(in the rows, 128 means zero)
One turn sends every row of this set to another row. A few are shown first. Where does it send the rows asked after them?
kulu: [137 153 102  99 157 149 145 163 122 155 129 136 117  90 109]
vevu: [142 122 132 122 121 134 153 124 115 156 132 144 109 106  93]
gikul: [119 136 120 132 127 157 110 150 138 145 132 124  87 130 114]
div: [136 144 124 121 155 135 114 132 134 139 145 126 111 112  65]
robik: [140 147  95 109 151 138 161 165 126 139 132 137 120 107 115]
nev: [129 116 121 134 128 116 137 153 125 141 114 133  83 108 106]
Notip: [127 158  95 114 150 144 158 166 125 146 132 146 124 113 105]
kiguf: [133 125 130 120 145 140 131 137 155 142 129 116 107 114  75]
lifa: [128 140 138 105 122 160 120 136 132 152 135 149 115 131  90]
Sila: [119 131 117 151 123 115 133 155 123 142 121 143  97 122  97]
bazi: [126 135 137 133 129 140  98 161 136 156 118 129 101 103 107]
zim: [137 131 114 107 147 139 142 187 126 157 149 138 125 110 117]
kipov: [125 133 111 110 143 141 140 184 130 165 146 138 132 113 113]
Ped: [136 136 127 112 155 137 111 133 140 142 139 120 108 107  71]
Ruf: [133 130 110 102 149 136 151 183 120 157 147 143 116 108 112]
togub: [138 137 111 109 151 136 137 182 117 163 154 139 127 103 114]
kubiv: [120 142 116 111 142 127 105 153 108 144 124 146  80 109  92]
fon: [126 139 120 153 133 141 139 140 113 154 137 138  76 109  99]
Bibeb: [152 136 122 126 127 128 121 126 113 143 149 136 133 128 103]
Banu: [138 141 109 142 141 132 105 136 108 149 146 121  92 110 112]
lub: [132 166 102 118 151 151 144 171 126 148 137 145 129 110 106]
kam: [134 127 128 112 151 140 120 133 148 143 131 116 105 109  73]
Zulog: [128 141 111 116 147 140 143 183 120 167 151 146 130 109 107]
mobi: [129 135 121  91 127 145 124 128 117 144 135 148 108 133  90]
raz: [138 131 126 136 118 131 140 123 117 156 141 142 129 121  93]
lorab: [131 130 105  98 151 132 141 178 115 163 146 139 121 102 111]
keror: [110 134 105 122 131 147 110 138 126 151 129 124  84 127 107]
pesu: [132 146 121 152 132 117 112 161 118 135 138 142 104 126 102]
leri: [158 123 146 111 126 145 141 134 121 149 135 140 103 102 102]
zep: [107 142 126 122 132 139 101 154 124 159 117 141  93 108  91]
sidum: [148 133 117  98 131 131 119 128 110 135 145 139 115 130 101]
mubol: [143 120 134 129 131 128 116 160 132 143 116 123  90  99 117]
lin: [142 125 132 132 144 136 138 139 153 133 135 119 108 117  77]
tevi: [137 134 130 135 132 155 120 154 134 138 136 126  76 120 118]
ren: [145 147 101 116 149 143 150 169 133 145 130 128 131 103 123]
kevop: [132 150 103 119 146 149 148 165 138 158 126 129 136 100 115]
pak: [129 144 116 159 135 137 120 139 110 156 146 130  93 110 104]
meso: [125 150 100 108 150 150 150 161 130 162 122 134 125  94 107]
Vig: [124 136 109 109 146 137 154 182 119 165 147 149 121 109 104]
zivop: [140 145 120 127 143 119 100 158 107 130 137 143  90 117 102]
bodof: [136 131 126 138 135 147 138 148 120 142 134 133  65 111 109]
Zapor: [143 137 124 132 153 126 138 135 135 129 145 131 103 118  66]
sotos: [147 131 129 133 149 129 142 139 144 128 140 125 104 118  74]
katid: [120 132 104 102 145 138 145 178 123 168 142 140 125 110 108]
dilu: [125 134 101 122 140 134 106 133 110 148 136 120  83 117 111]
roku: [150 135 151 112 124 160 123 140 133 149 139 141 113 115 102]
gulu: [143 164 105 108 158 153 136 169 124 148 138 138 126  97 112]
bam: [137 144 122 129 155 129 127 133 131 135 146 132 108 116  62]

bazi goes to Sila
kipov goes to Vig
Now find these:
kevop goes to Notip
keror goes to bodof
Bibeb goes to lifa
lin goes to bam

